In the data rows, 128 means zero.
Here are some points, each followed by its number:
[142 122  92  94 149 149 133 132 101 112 130 130 126 135 161 150 117 137
 134 136 124 133 127 129 138  96 120 157 115 151 134 155 131 136 173 124
 153 115 119 128 162 156  97 134 135 133 132 108  90 143 144] 0
[155 123 165 152 131  99 164 115 144 167 145 108 141 122 112 134 127 130
 140 152 137  97 172  93 100 180 103 111 131 138 111 111 135 139 126 105
 112 146 137 107 100 142 160  97  98 144 142 147 141 129  84] 1
[ 86 115  93 150 112 141 156 174 133  64  44 122  80 114 158  77 189  27
  57 117  49 160 106 183 177 102 115 161  62  53 174 137 131  86  61 213
  73 174 115 118 156 115 132 108 189  67 179 114 141 119 184] 2
[130 118 105 117 109 168  96 135 106  93 121 142  71 185 143 118 126 100
 126  73 121 112 122 146 176  96  93 152  81 128 184 181 158 115  96 140
 155 116 110 104 166 154 141 126 152 107 127  70  86 163 153] 3
[ 98 169 170 148 158  77 140  87 140 132 127 125 141  81 117 135 127 140
 134  91 144 119 145 136 112 133 150  99 138 113 111 109  99 135  90 142
 156 145 125 151  90 116 149 134 124 132 132 122 150 111 120] 4
[133  95 117 134  86 155  93 162 146 108 132 111 106 177 126 100 114  96
 120  98 119 129 119 152 150 132  88 130 103 118 164 170 138  89 108 125
  99 108 139  92 155 134 147 129 139  94 106 114 116 136 132] 5
[130 115 106 111 106 159  98 152 116 111 141 126 109 169 128 124 112 117
 139 107 127 125 132 139 150 113 104 143 106 138 160 164 140 118 125 124
 127 108 132 115 152 138 126 129 137 116 108 100 104 146 133] 6
[ 71 146 193 199 101  53  76  96 208 159 145  62 173  73  74  94 131 178
 137  70 163 172 120 125  75 154 223  39 208  89  53  88  70  96 120 108
 154 102 154 183  46  39 145 193 130  84  96 194 191  56 107] 7
[134 131 123 102 161 136 130 124 107 138 143 161 153 113 123 152  94 150
 151 137 145 117 132 134 114 121 122 140 151 148 126 101 128 146 139 125
 146 118 139 120 127 130 120 132 104 168 116 117 130 129 128] 8
[175 134  97  61 138 155 109 132  84 133 165 139 141 157 137 179  82 166
 183 124 154 104 144 120 131  94 104 168 141 185 136 153 150 145 171 102
 159  77 141 114 153 158  77 116 106 172 106  93  91 175 125] 9
[154  52  80 112  84  93  84 217 143 115 153  52 123 158 118 106 124 106
 137 111  87 147 142 111 148 119 117 146  86 135 160 174  79 100 153 114
  40  94 185  92 160 103  97 110 137  86 108 136 128 150 116] 10
[126 137 146 142 138 101 142 128 150 133 117 126 144  99 122 118 131 109
 118 121 125 127 132 140 121 139 127 125 124 104 125 103 106 117  79 158
 109 144 136 122 105 118 147 122 122 135 137 140 155 117 121] 11
[110 105 108 127  95 150  97 161 129  96 124 116 104 168 128 101 131 105
 112 101 113 146 116 153 150 116 117 133 101 114 158 171 125  90 121 133
 108 110 136 130 151 124 133 147 154  89 104 117 114 123 142] 12
[154 115 130 151  84 113 119 138 154 129 136  86 148 142 107 101 142 127
 120 133 124 145 103 122 121 143 130  94 136 125 121 139 137 125 152 104
 113 119 134 131 132 123 132 137 137 117 115 136 134 112 124] 13
[124 111 100 118 116 153 111 168 142 111 124 131 157 123 138 118 121 128
 113 146 121 170 100 144 127 113 145 136 136 120 116 130 117 117 167 137
 118 118 142 142 141 109 111 160 147 120 110 144 130 115 146] 14
[118 122 136 179  71 131 105 122 172 110 115 106 143 135 102  77 161 128
  92 115 130 172  64 162 127 139 163  85 155  92 110 127 151 103 155 117
 148 118 115 158 127  98 145 165 160  97 109 145 147  82 151] 15
[ 77 192  52 106 157 191 188 144  77  31  12 164  22 121 239 126 218  22
  55 142  33 143  95 173 232  24 118 226  21  76 199 169 151 148  62 244
 142 212  43 139 196 180  77  77 220  77 235  70  71 178 234] 16
[107 187  97 139 118 181 162 127 106  73  67 132  72 145 180 121 189  83
  94 151  90 144  85 159 190  75 129 179  87 106 155 160 175 145 118 163
 171 169  59 153 163 168  97 111 197  90 178  90  81 146 193] 17
[ 86 108 132 154 109 125  91 142 154 118 129 117 135 127  99  91 116 126
 108 105 136 155 114 169 117 131 141 117 145  97 134 128  97  81 115 123
 101 106 156 117 115  94 153 165 133 106  93 141 164  88 132] 18
[150  68 124 133  81 105  77 170 155 144 178  73 149 159  88 106  89 140
 155 109 139 132 137 123 113 150 115 122 132 143 141 154 103  89 144  76
  75  74 183  87 130 104 135 134 108 114  76 134 146 127  92] 19
[112 103 162 151 106 121  92 115 168 146 145 128 151 123  91  97  97 142
 125  87 157 137 121 147 100 160 135  83 165 112 118 105 113  91  90 121
 111 103 153 117  94  86 175 161 106 130  91 151 172  91 105] 20
[ 99 185  78  63 211 113 200 182  88 101  77 129 143  55 227 184 184 109
 126 205  57 168 136  84 147  55 176 177  78 128 100 117  57 189 133 205
 109 196 120 200 149 127  32 102 172 118 198 154  99 163 177] 21
[183  92 119 125  83 126  86 137 127 162 188  90 131 174  98 139  81 160
 174 123 161  95 160 103 118 147  95 136 145 183 137 166 144 125 187  60
 120  70 155  77 139 144 120 113  90 143  93 111 112 158  80] 22
[117 136 127 104 160 138 114 134 115 126 137 159 159 105 112 140  92 153
 149 119 147 127 133 150 109 120 134 134 160 126 127  92 120 130 113 148
 138 113 155 125 118 108 126 147 111 161 104 124 146 113 137] 23
[123 128 171 153 116 127  93  81 153 158 165 111 147 121  68 111  79 178
 165  91 184 111 145 142  85 161 139  99 192 127 115  98 153 100 121  87
 147  83 145 112  88 105 164 153  92 144  89 135 163  83  95] 24
[126 139 157 144 157  99 161 114 151 154 131 132 169  83 124 137 130 152
 128 162 133 139 122 105  92 149 162 107 160 124  83  78 104 148 145 116
 131 149 133 156  91 109 132 140 114 144 135 166 158  97 111] 25
[ 94 170 115 140 109 166 127 135 109  87  91 143  79 158 149 119 163  96
 107 123 109 137 103 154 173  95 129 150 102 110 150 160 152 129 101 155
 153 149  85 149 140 143 117 130 179  91 147 103 100 140 169] 26
[ 50 136  45 119 125 182 160 178  83  19   9 145   0 141 217 101 211   0
  42 107  15 145 113 191 239  41  99 213   0  58 224 194 136  98  52 255
  77 199  68 127 203 160  97  79 223  41 211  77  80 171 224] 27
[119 153 119  83 193 124 137 131  93 136 133 185 155  98 140 175 102 155
 155 141 136 122 139 120 113 106 142 138 150 150 118  90 106 169 136 143
 153 134 144 152 122 115 101 136 108 171 123 124 129 140 139] 28
[142 157 161  93 211 130 156  54  59 177 151 204 122 112 116 194  95 169
 172 139 171  58 167  93 106 142 114 133 152 178 123  82 141 195 121 115
 185 147 104 119 107 153 146  97  64 211 143 104 121 161 102] 29
[158 109 152 107 132 166 106  68  87 153 174 133  94 183 102 148  70 171
 185  89 184  61 182 116 121 153  78 131 133 178 165 155 199 119 128  68
 159  77 119  77 135 174 158 110  85 159 103  86  99 155  92] 30
[155 156 187 115 191  95 194  50  85 202 140 186 116 114 121 180 139 152
 152 185 150  53 184  42 100 185 109 112 131 169 105  81 141 196  92 109
 124 186 100 125  87 162 157  68  60 191 168 148 130 161  70] 31
[105 146 100 139 104 183 111 138 134  81  95 149 103 152 145 103 142  96
  91 112 111 156  74 186 162  91 129 152 119 100 152 155 147 105 128 149
 151 127  99 126 154 132 125 150 171  99 130 111 114 121 176] 32
[ 97 128 177 174 118 116 113 113 166 145 137 121 169 105  80  95 104 147
 128 103 161 131 122 157  89 174 145  88 181 101 108  76 133  91 105 132
 142 108 155 131  79  82 177 155 104 138 101 155 185  78 108] 33
[182 152  87  66 165 165 148 111  71 127 147 148 138 135 161 184 107 170
 166 163 146 107 140 106 128  89 118 174 138 186 119 145 165 172 214 110
 187 108 106 138 160 180  70 117 116 179 143  95  74 165 133] 34
[ 87  84 133 157 112 123  65 148 176 122 143 131 168 120  81  77  94 151
 101  91 152 170 102 181  97 145 161  98 179  92 123 103  90  60 147 123
 107  77 186 104 108  63 168 194 113 121  70 170 188  67 130] 35
[175  90 126 127  90 133 118 141 140 157 170  95 147 160 103 120  94 136
 154 143 147 104 158 113 109 161  84 129 129 158 140 146 150 118 159  79
  92  96 154  85 136 150 142 107  95 147 104 125 127 137  84] 36
[132 148 158 127 136 102 132 104 111 158 148 122 118 139 125 150 125 148
 155 119 151  98 169  79 122 143 126 101 126 160 120 136 125 150  93 106
 135 131 119 148 100 140 129 121 114 135 131 122 114 146  93] 37
[140 121  84  71 157 155 117 168 104 113 132 169 151 127 147 151 103 131
 137 135 122 143 114 140 133  89 125 155 123 143 139 125 111 142 139 149
 125 118 150 134 156 126  99 144 128 158 114 116 114 144 151] 38
[139  97 135 162  78 133 119 140 159 125 127 108 138 140 103  90 138 114
 106 144 125 147 101 146 126 161 119 108 136 108 123 127 146 103 138 114
  95 124 130 115 132 119 148 136 136 110 110 142 147 101 126] 39
[118 141 176 163 121 107 138  81 140 159 133 150 134 122  88 116 140 147
 122 130 148 113 114 115 101 176 147  81 169 122  97  91 143 128 108 110
 132 139 120 157  87 107 161 134 102 138 118 154 159  94  98] 40
New points follow, each followed by the number of its nearest point above.
[147 124  96 119 111 160 150 138 122 103  94 135  83 153 167 118 158  84
  94 156  89 130 114 130 171 112  90 153  85 123 166 158 154 135 126 146
  97 158  93 101 171 169 118  98 151 110 160 118  96 150 156] 26
[161 115 114  98 129 148 125 112  92 142 165 127 122 160 124 161  93 154
 175 128 155  89 150 119 133 122  91 162 124 179 143 152 169 141 163  87
 161  93 124  92 150 171 112  99 104 162 119  89  95 169 113] 9
[145 159 106  89 175 144 158 116  79 136 134 158 124 128 153 180 128 141
 146 172 127 103 138 107 133 103 118 167 118 165 128 130 139 186 169 113
 165 145 105 126 148 170  94 100 117 166 150 104  93 165 135] 34
[137 139 155 140 152 141 176  54  89 155 111 141  55 142 145 148 143 114
 132 142 135  58 168  97 147 156  76 134  93 151 157 134 179 156  84 118
 145 171  68  93 132 190 159  64 105 140 181 101  97 169 109] 37
[109  91 115 122 121 138 107 174 154 109 122 133 143 127 120  98 112  99
 106 113 108 154 105 164 130 128 117 130 114  97 150 119  97  86  96 155
  77 121 165 100 139  98 148 141 130 117 106 139 155 112 141] 18
[157 113 119 115 110 145 108 121 106 134 156 115 107 172 126 149  99 139
 161 112 150  98 144 130 142 126  88 145 119 170 151 164 167 128 150  87
 157  90 122  91 156 165 114 111 119 134 112  86  92 165 119] 6
[157 127 102  94 131 166 115 135 103 116 138 160 114 158 135 141 104 123
 136 117 135 108 126 143 143 113  83 150 116 149 160 146 150 131 127 132
 144 114 127  96 160 156 126 120 118 154 120  90 101 154 136] 6
[164 107 129 119 128 114 149 141 135 159 152 113 151 133 129 142 115 129
 142 174 128 114 149  92 107 157 105 132 122 152 119 125 127 145 150  94
  91 135 146 110 130 144 127 103  99 146 127 145 128 140  95] 1
[122 111 149 130 151 114 152 145 157 154 125 164 173  91 118 123 118 125
 110 168 121 144 114 127  96 163 135 107 146 114 107  68  98 133 117 136
  87 154 158 125 107  96 153 133 102 155 121 172 175 102 114] 25
[142 117 114 111 134 135 121 133 116 123 128 151 102 153 135 133 124 115
 124 123 116 114 127 123 148 123 100 137 106 136 155 139 127 134 117 133
 120 136 123 108 147 142 133 114 119 130 129 113 111 149 132] 6
[153 136 161 126 114 126 107 106 130 153 168 110 144 138  89 137  85 167
 172  99 174  94 170 125 101 154 108 110 164 149 126 119 147 117 120 101
 138  84 149 103 103 131 143 121  92 158 100 115 142 127  91] 24
[ 73 116 118 172  99 169  94 132 168  81  96 163 136 129 105  65 147 131
  64 116 130 198  42 207 132 122 182 121 170  68 111 110 144  70 159 156
 148 118 118 155 121  80 155 205 170  98 103 164 163  53 177] 15
[124 158 105 153  95 162 149 117 110  79  83 109  63 169 165 109 184  88
 101 126  98 134  93 152 189  89 113 157  80 114 168 178 186 139 123 138
 172 151  66 139 174 178 112 113 194  87 162  77  75 144 184] 17
[176 134 192 109 175 143 163  27  66 188 159 184  96 136 104 179  99 163
 179 116 187  27 204  73 104 179  78 118 134 179 133 109 187 171  99  95
 179 137  91  90 108 180 183  76  58 194 150  91 108 169  70] 29
[139 103  92 104 120 158 113 177 141 112 128 138 165 126 140 122 118 132
 113 156 119 174  93 140 126 109 148 141 137 125 113 129 117 120 177 135
 108 116 146 144 146 113 103 162 145 131 109 148 130 116 146] 14
[118 168 116 134 134 132 146 146 136 109 103 119 140 104 167 135 160 123
 113 162 106 168  97 120 135 103 171 134 125 119 100 130 115 145 161 140
 156 151 106 181 129 115  91 145 166 106 147 143 118 127 156] 14
[ 77 102 121 187  64 158  86 129 181  78  97 147 127 138  89  44 159 123
  61  93 124 195  52 209 135 132 165  81 160  61 136 127 149  71 174 141
 133 109 124 135 140  81 174 196 175  83  92 153 166  52 178] 15
[145  78 112 131  93 125  88 163 142 118 150 104 136 165 102 100 112 121
 130  99 122 138 113 139 138 136 110 116 119 128 152 152 125 104 131 116
 100  99 157 109 146 114 141 140 127 116  92 118 130 122 125] 5
[174  71  80  70 108 159  73 162 103 131 188 107 124 188 113 142  66 154
 173 117 148 106 162 130 132 115  83 171 113 176 174 182 140 110 178  76
  95  56 169  63 173 159 107 120  99 148  77  99  97 162 107] 22
[153 125  92  97 147 113 137 154 127 125 132 114 162 102 165 154 140 144
 123 173 109 165 105  98 126  97 167 143 125 143  90 133  90 155 189 127
 123 136 128 170 138 127  71 145 142 137 136 153 114 136 138] 14
[131 126 151 143 123 160 133  94 117 127 119 146  87 153 123 119 123 115
 122 102 139  98 128 136 140 144 101 117 113 132 156 137 166 115  88 125
 143 130  97 104 134 149 165 120 125 123 139 101 114 136 121] 6
[138 106 125 130 102 155 101 144 145 132 143 125 152 140 106 112 107 134
 124 140 143 138 124 147 114 148 119 125 151 122 124 123 144 107 140 118
 104 105 147 111 129 118 137 143 117 133  99 140 144 109 119] 39
[119 155 104 118 136 107 136 159 135 106 107 106 156 105 166 136 169 127
 115 140  98 184  95 114 136  80 184 125 119 118  97 134  86 148 163 146
 146 141 123 186 136 106  76 154 173 105 143 146 116 127 168] 14
[122 136 139 138 117 118 110 147 163 128 131 123 173 107 117 117 133 145
 113 124 136 165 104 139 109 126 172 101 161 110  91 107  99 121 140 140
 135 116 144 157 106  94 124 166 138 130 112 160 156  99 133] 14
[ 74 188 208 204 114  20  99  77 204 165 142  37 165  52  85 115 153 186
 152  75 162 164 141  95  75 146 245  34 204  95  31  94  64 122 120 106
 172 119 135 212  29  53 122 184 142  77 121 191 181  66  99] 7
